Each path below is one point turned by a fixed rotation once a step. After each direction that follows a path, write how fast that rotation turns it, in degrees per step (0 if it stays still).
Each turn is a multiple of 5 degrees from 10 to 175, or 0.
Each row of a path follows its step; steps can be skipped.
Rotation 1:
step 0: [ 4.41 -0.85  0.87 -2.78  1.49  0.39 -2.94  1.59  2.18 -1.60  0.73  1.91
  0.28 -2.81 -0.97  3.26  0.88 -2.32 -4.70  1.97  0.60  2.16  1.77 -1.62
 -0.90  2.88  2.51]
step 1: [ 1.20 -2.47  3.41 -1.03  3.64  0.85  0.37 -1.80  3.21  1.56 -0.35  0.59
 -4.03  1.99  4.48 -0.04 -0.15 -0.11  2.76 -1.73 -2.24 -3.46  0.41  0.40
 -0.42 -0.27 -2.89]
step 2: [-4.16  0.30  4.42 -0.19 -0.92  2.85 -1.62  1.05  0.54 -0.94 -0.21 -1.69
  4.29 -1.99 -1.39 -0.52  0.58  0.24  1.73  1.66  0.29 -2.55 -1.22  0.82
  1.37 -3.67  4.08]
step 3: [ 6.27  3.05 -0.72  0.44 -2.76 -0.44  1.12 -3.07 -1.15 -1.91 -0.96 -1.65
  1.73 -2.37 -1.00 -2.54  1.04  1.04 -0.51  2.10 -2.29 -2.69 -0.26  0.09
  1.09  3.21 -1.75]
step 4: [ 0.38  2.25  1.11 -2.57  4.24  0.02 -0.57 -0.16 -0.26  0.08 -1.45 -0.47
 -3.14 -2.05 -0.23  0.04  2.93  1.14 -1.85 -5.92  2.07  1.60 -0.58 -4.00
 -1.34  0.30  2.60]
step 5: [ 1.05 -0.16  1.06 -1.65 -1.59  1.82  1.09  2.30  2.95 -0.02  3.36 -2.07
  2.47  0.27  7.41  2.46 -1.68  1.45 -0.59 -1.15  1.17  0.56 -1.27  2.38
  0.20 -0.73 -0.92]
step 6: [ 2.25 -0.80  2.76 -2.37  1.45  0.84  0.09  0.93  2.61 -1.25  1.55  1.93
 -0.28 -4.17 -4.45  1.72 -0.29 -2.59  3.34  3.89 -2.71  1.89  1.04  0.57
  2.50 -0.50  0.67]
step 7: [ 0.04  1.09  1.78  1.85  3.52  2.07 -1.61 -1.54  1.13 -0.79 -3.81  0.93
 -1.72 -0.08  2.04 -1.57  1.50  1.03 -2.30  3.00 -0.67 -5.56 -1.51 -0.64
 -2.72  1.93 -2.10]
step 8: [ 0.20  0.22  2.40  0.70 -1.35  0.78  0.13 -2.93 -1.11  1.09  1.17 -2.78
  2.32 -0.15  1.23  0.35 -0.43 -0.49  2.26 -4.47 -0.34 -3.15  0.38 -2.60
  0.91 -0.80  6.73]
step 9: [ 1.81  2.42  0.43 -5.35 -2.92 -0.80 -0.36  1.31  1.10 -2.49 -1.76 -2.75
  2.47 -2.17 -0.20 -2.53  0.60  3.22 -1.57 -1.44 -2.21  1.61  0.52  3.21
  2.01  0.52 -2.44]
step 10: [ 3.54  2.06  1.50  0.28  2.53  1.14  3.03  0.42 -0.25 -0.10  2.05  0.44
 -3.34 -3.76  0.10  2.35  4.95 -0.51  0.06  0.78  4.22  1.57 -0.11 -2.30
 -0.99 -2.03 -1.67]
step 11: [ 1.91  0.20  1.22  0.32  3.80  2.04 -2.50  3.04  2.10  1.64  1.25  0.58
  0.84  0.50  3.65  1.08 -4.58  0.49 -0.75 -0.19 -1.62 -0.85 -5.45 -0.53
  0.32  1.78  1.73]
Speeds:
[-0.19 -0.93 -0.09 -0.18 -0.77 -0.71  0.16  1.93 -0.07 -2.38  0.34  0.24
 -0.55  0.32  1.00 -0.67  1.26 -1.02  0.74 -0.84 -0.85 -0.45 -0.23 -0.16
  0.24 -0.68  0.00]
95
[ 0.53  0.96 -0.73  0.58 -1.80  0.81 -0.90 -0.18  0.59  0.40 -2.00  0.37
 -0.25 -0.27 -0.42  0.75  0.44 -0.70  0.38 -1.51  0.74 -0.24 -0.79  0.10
  1.28 -0.55 -0.56]
65
[ 0.53 -1.27 -1.04  0.80  0.68  2.00  0.61  0.73 -0.03  0.89  0.01 -0.38
  0.55 -1.09 -0.67 -1.61  0.14 -0.45  0.32  0.62 -0.51 -0.06 -1.09 -0.23
 -0.41 -1.26 -0.69]
85
[-0.69 -0.47  0.52 -1.40 -0.08  0.42 -0.52 -0.26 -0.42  0.60  0.68  1.38
  0.44  0.03 -1.30 -0.03  1.79 -1.13 -0.72 -0.09  0.52  0.67 -1.11  0.21
 -0.02  0.01  1.93]
175
[-0.02  0.37  1.12  0.18 -0.64 -0.06 -0.63 -0.43 -0.71  0.63 -0.96 -0.42
  0.02  1.01 -0.79 -0.32  0.07 -0.73 -0.21  0.41 -1.71 -1.95  1.11  0.63
 -1.16 -1.43  0.54]
65
[-0.85 -0.15 -0.61 -0.53 -0.13  0.86 -1.63  1.06  0.12 -1.13 -1.05  0.16
  0.89 -0.51  0.66 -0.39 -0.11  0.85 -2.00  0.85  1.37 -0.40  0.88  0.36
 -0.66 -0.31 -0.07]
155
[ 1.31 -0.88  0.29  0.55 -1.06 -0.36  0.09  0.24  0.67 -0.09 -0.10  1.56
  0.64 -0.92 -1.19 -0.54  0.19  0.95 -0.89 -0.29 -1.64  0.90  1.53  0.27
  0.59  0.86 -0.16]
120
Rotation 2:
step 0: [ 2.17  2.12 -1.99 -1.94  0.31 -2.06  1.58  3.11 -1.52  2.16  0.17 -4.03
  1.62  5.58  1.17  1.41  0.46 -2.67  0.24 -1.86 -2.01  1.15  3.07  1.15
 -0.28  1.56 -1.17]
step 1: [ 0.82  1.18 -2.53 -2.90 -0.42  1.82 -1.63  0.76 -0.15 -5.16 -2.53 -4.26
  0.64  1.67  1.95 -1.15  0.45 -0.84 -1.28 -0.38 -0.43  1.56 -3.52 -1.93
 -2.13  0.32 -3.59]
step 2: [-0.74  1.54 -2.68 -2.61 -3.12 -2.72 -2.36 -1.82 -3.55 -1.58  3.00 -0.38
  0.69  1.55  0.39  3.13  2.07  0.34  3.55 -2.14 -1.94  0.40  0.48  1.51
 -1.64  0.16 -3.09]
step 3: [ 1.17  2.77  1.24 -2.64  0.21 -2.65  1.34  3.47 -1.12 -1.63 -1.34 -2.73
  0.42  1.30  0.70 -0.32  1.22 -5.54  2.46 -1.67 -1.12  0.00  0.54 -3.25
  1.35 -2.90 -1.93]
step 4: [ 0.36 -0.03 -1.46 -0.89  1.36 -0.26 -3.21 -2.34 -2.13 -1.67  1.22 -2.54
  2.64  1.51  0.86 -1.33  2.83 -0.58  0.01 -2.85 -0.74  5.79 -2.76 -2.27
 -1.78 -1.93  0.37]
step 5: [ 0.20  0.29 -4.47 -0.44 -3.47  0.12  2.21  1.58 -3.75  1.34  1.14 -2.69
  2.95 -0.11  2.45  2.86  3.55 -1.02  2.36  0.72 -1.56  0.24  0.09 -0.23
  1.15 -3.08 -1.79]
step 6: [ 1.48 -0.07 -2.34 -2.25  3.00 -2.47  0.07  3.09  1.05 -1.34 -1.58  0.68
  0.67  0.76  4.16 -1.43  0.08 -2.94  3.21 -1.04  0.99  3.51 -0.57  0.01
 -2.37 -2.71 -2.92]
step 7: [-0.32 -0.80 -1.49 -4.36  1.15  0.22 -1.97 -1.61 -1.18 -2.37  4.77 -3.41
  3.03 -0.91  3.83  1.11 -0.69  0.61  0.58  0.29 -1.82  3.22  1.03 -1.13
  2.19 -1.08 -0.49]
step 8: [ 2.64  3.88 -1.51  1.49 -1.64 -1.98 -1.47  4.80 -3.19 -0.46 -0.20 -1.69
 -0.01  0.30  4.12  3.69 -0.03 -1.88 -0.11  1.03 -0.78  3.12  0.87  1.22
  0.23 -1.67 -0.18]
step 9: [-2.95  1.60 -0.98 -5.35  0.89 -2.89  0.44  2.15 -1.06 -1.71 -0.66 -0.29
  1.45 -0.05  3.62 -2.06  0.02  0.30 -1.85  0.37 -2.64  2.48 -2.13 -1.08
 -3.98 -1.67  0.21]
step 10: [ 0.96 -0.60 -1.84 -2.79  0.21 -3.65 -1.34 -0.99 -4.82 -0.36  0.41 -4.44
  0.75  2.87  3.83 -0.31  0.80  1.32  0.94 -1.35 -1.26  0.19  1.13  3.01
  3.13  0.46  0.02]
step 11: [-1.66  4.21 -1.46 -2.01  0.98  1.19  1.22  2.99 -2.30 -0.71 -2.54 -5.09
 -0.28  2.56  1.74  2.17 -0.88 -2.45  0.99  0.46  2.33  2.33  0.31 -0.75
 -2.31  0.34 -1.94]
Speeds:
[-0.33 -1.06  1.21 -1.66  0.81 -1.20  0.24  0.02 -0.41  0.20  0.25  0.45
 -0.30  0.84 -0.48  0.04 -1.23 -0.40  0.86 -0.66  1.55  0.49  0.57 -0.33
  1.95  0.04 -0.31]
100
[-1.11 -0.37 -0.38 -0.65 -0.47 -1.31  0.98  0.12 -0.10  0.33  0.26  1.84
 -0.71 -1.15  0.50  0.42  0.88 -1.96 -0.01  0.25 -0.56 -0.13 -0.87  0.71
 -0.43  1.32 -0.34]
110
[ 0.89 -0.92  0.72 -0.07 -0.04 -0.56 -0.38 -0.04 -0.09  0.46  1.22 -0.79
  0.17  0.74  0.30  0.49  0.96 -1.19 -1.56  1.00  0.44 -2.04  0.51  0.84
  0.06 -1.28 -0.59]
145
[ 1.42 -0.64 -0.24  1.71  0.43 -0.96 -1.28  0.29 -0.27 -0.61 -0.26  0.95
 -1.39  0.87  0.52 -0.19  0.72  0.22  0.13 -1.47  0.38  0.84 -0.12  1.62
  0.01  0.11  0.14]
170
[ 0.15 -1.02 -0.97  0.47  0.02 -1.00 -1.08 -2.63 -1.15 -0.58 -0.13 -0.71
  0.59 -1.32 -0.12  0.22 -0.52  0.46 -0.50  0.60 -0.08  0.01 -0.59 -0.17
  0.91  0.83 -0.52]
130
[-0.07 -0.44  0.17  0.88  0.27  0.58  0.27 -1.08  0.02 -0.01  0.15 -0.12
  0.15 -0.44 -1.32  0.05  2.08 -1.08  2.05 -0.92  0.48 -0.18 -0.52 -1.17
 -0.04 -1.27 -0.44]
35
[ 0.13  1.57  2.01  0.26 -0.59 -1.18 -1.56  0.21 -0.23 -0.91  0.82  0.74
 -0.30 -1.10 -0.52  0.65 -0.36 -0.28 -0.26 -0.09 -1.12  0.12  0.10 -1.07
  0.21 -0.82  0.80]
70
Rotation 3:
step 0: [ 1.58 -0.14 -0.13  1.17  1.84  4.49  0.25  2.45 -2.23 -0.75  0.43 -0.40
  4.51 -5.65 -2.04 -1.26 -3.74 -1.41  0.12 -0.42  0.11 -0.50  0.70  3.39
 -2.23  0.18 -1.22]
step 1: [-1.41 -5.57 -1.79 -3.44 -0.97 -0.48  2.18 -0.20  2.45  2.71 -0.79  2.16
 -2.98 -0.64  1.00  0.01 -0.34 -0.24  1.01 -4.15  1.65  1.76 -1.81  4.16
 -0.69 -0.37  1.70]
step 2: [-2.59  0.63  0.14  1.11 -0.66 -0.94  0.70 -1.05 -4.06 -4.32 -0.75 -0.07
 -2.59  3.58 -0.06  4.57 -1.22  0.92 -0.32 -3.98 -1.54 -0.46  1.21 -3.14
  2.23  0.77  2.02]
step 3: [-1.05  4.07  0.61  0.10  0.87  2.38  0.50 -0.76 -0.87  1.59  6.25  0.78
  2.53 -0.53 -2.03  2.89  3.09  1.59 -2.03  1.51  0.04 -0.68 -2.57 -0.37
 -0.93  2.74 -3.45]
step 4: [-0.50  0.87 -2.19  2.23  0.70 -2.35 -0.40  2.44  4.34  0.18 -3.59 -0.71
  3.58  1.48  2.13 -0.58  1.57 -2.47  0.48 -1.54 -0.23  1.65 -1.38  3.35
 -3.68 -1.34 -3.85]
step 5: [ 0.03 -3.63 -1.03  0.84 -1.61  0.49 -0.27 -1.29 -2.79 -3.49  1.27 -0.63
 -2.58  2.23  0.17 -2.09  1.89 -2.97  1.95  0.72  2.41 -2.40  0.95  1.07
  1.42 -6.42  0.25]
step 6: [ 1.71  1.21  5.06 -2.83  1.43  2.74 -3.32 -0.09 -2.15 -1.96  3.25  0.93
  2.46 -1.12  2.64 -0.18 -2.87  2.40  1.68 -1.84 -1.52 -1.01 -1.65  0.08
  0.13  0.08  2.96]
step 7: [ 1.86 -0.75 -3.10  0.68 -0.44 -0.62  3.06  0.82  0.45  2.63  0.35 -2.90
  0.00 -3.58  0.38  0.83  1.56  0.88  5.40 -2.54 -1.14  1.40 -2.08 -0.29
 -1.80  5.11  0.10]
step 8: [-3.37 -2.46 -3.00  4.21  0.91  2.15  1.95  2.61 -0.82 -1.38 -0.36  0.02
  0.53  3.51 -2.30 -0.65 -1.66 -3.23 -3.26 -1.84  2.43  0.23  2.37  1.97
  0.98  2.78  1.63]
step 9: [-4.94 -1.13  2.05 -2.38 -0.04  0.37 -0.70 -2.72 -0.05  1.70  2.07  3.32
  1.61 -0.29  0.90  2.90  1.42 -1.38 -2.06 -0.74  0.17  1.12 -3.10 -1.15
  4.80 -3.66 -1.24]
step 10: [-1.25  3.46  2.02 -0.53 -4.25 -0.37 -1.25 -0.02 -0.73 -1.91 -2.17 -1.92
  1.18 -2.01  1.58  4.04  0.67  0.76  2.27 -1.49 -2.97 -1.74  2.01  0.94
 -3.76 -0.16 -3.94]
step 11: [ 2.57  0.19 -2.52  0.16  0.14  1.80  0.35 -1.20 -2.50 -1.85  1.93 -1.69
 -2.52  2.06  0.57 -2.49  1.80  0.64 -0.40  1.94  3.97  2.08 -2.08  5.62
 -3.29  1.35 -2.28]
Speeds:
[-0.25 -0.17 -1.30  1.87 -0.32  0.48 -1.86  0.59  0.79  0.75  0.04  0.62
 -1.26 -0.95  0.57  0.36  0.05  1.11  0.59  0.24 -1.10  0.08  0.22  1.39
 -0.02  0.21 -0.36]
110
[ 1.17  0.28  0.48  0.01 -0.60  0.36 -1.36  0.53  0.13 -0.51 -0.77 -0.37
  0.51 -0.31 -0.72  1.09  0.06  0.18  1.38  0.89  2.31  0.91 -0.46  0.44
 -0.30 -1.12  0.99]
60
[ 0.86 -0.63 -0.56  1.11  0.43 -0.54  0.55  0.72  1.28 -0.76  0.93  0.73
  0.77  0.77  0.24  1.07 -0.86 -0.15  0.34  1.13  0.86 -0.54 -0.52 -0.97
  0.80  1.52 -1.24]
80
[ 0.16  1.05  0.53  0.71  0.79  0.26 -0.77  0.90 -0.15 -1.32 -1.82 -0.02
  1.29  0.85  0.59 -0.07 -1.94  0.24 -0.60 -1.12 -0.80  0.41  0.86  0.28
 -0.04  0.22  0.04]
175
[-0.49  0.00  0.49 -0.55 -0.10 -0.91 -0.64 -0.11  0.86  0.05 -0.12  1.98
  0.46 -0.41  1.47 -1.19  0.36  0.53 -0.51 -0.57  0.59  1.59 -1.90 -0.40
 -0.42  0.52  0.40]
135
[-1.75  1.41  0.13 -0.49 -0.95 -0.24 -1.09  0.20  0.52 -0.52 -0.58 -0.73
  0.61  1.02 -0.05 -0.30  1.37 -0.25 -0.39  1.18  0.05 -0.43 -0.43  0.40
  0.83 -0.26 -1.94]
60
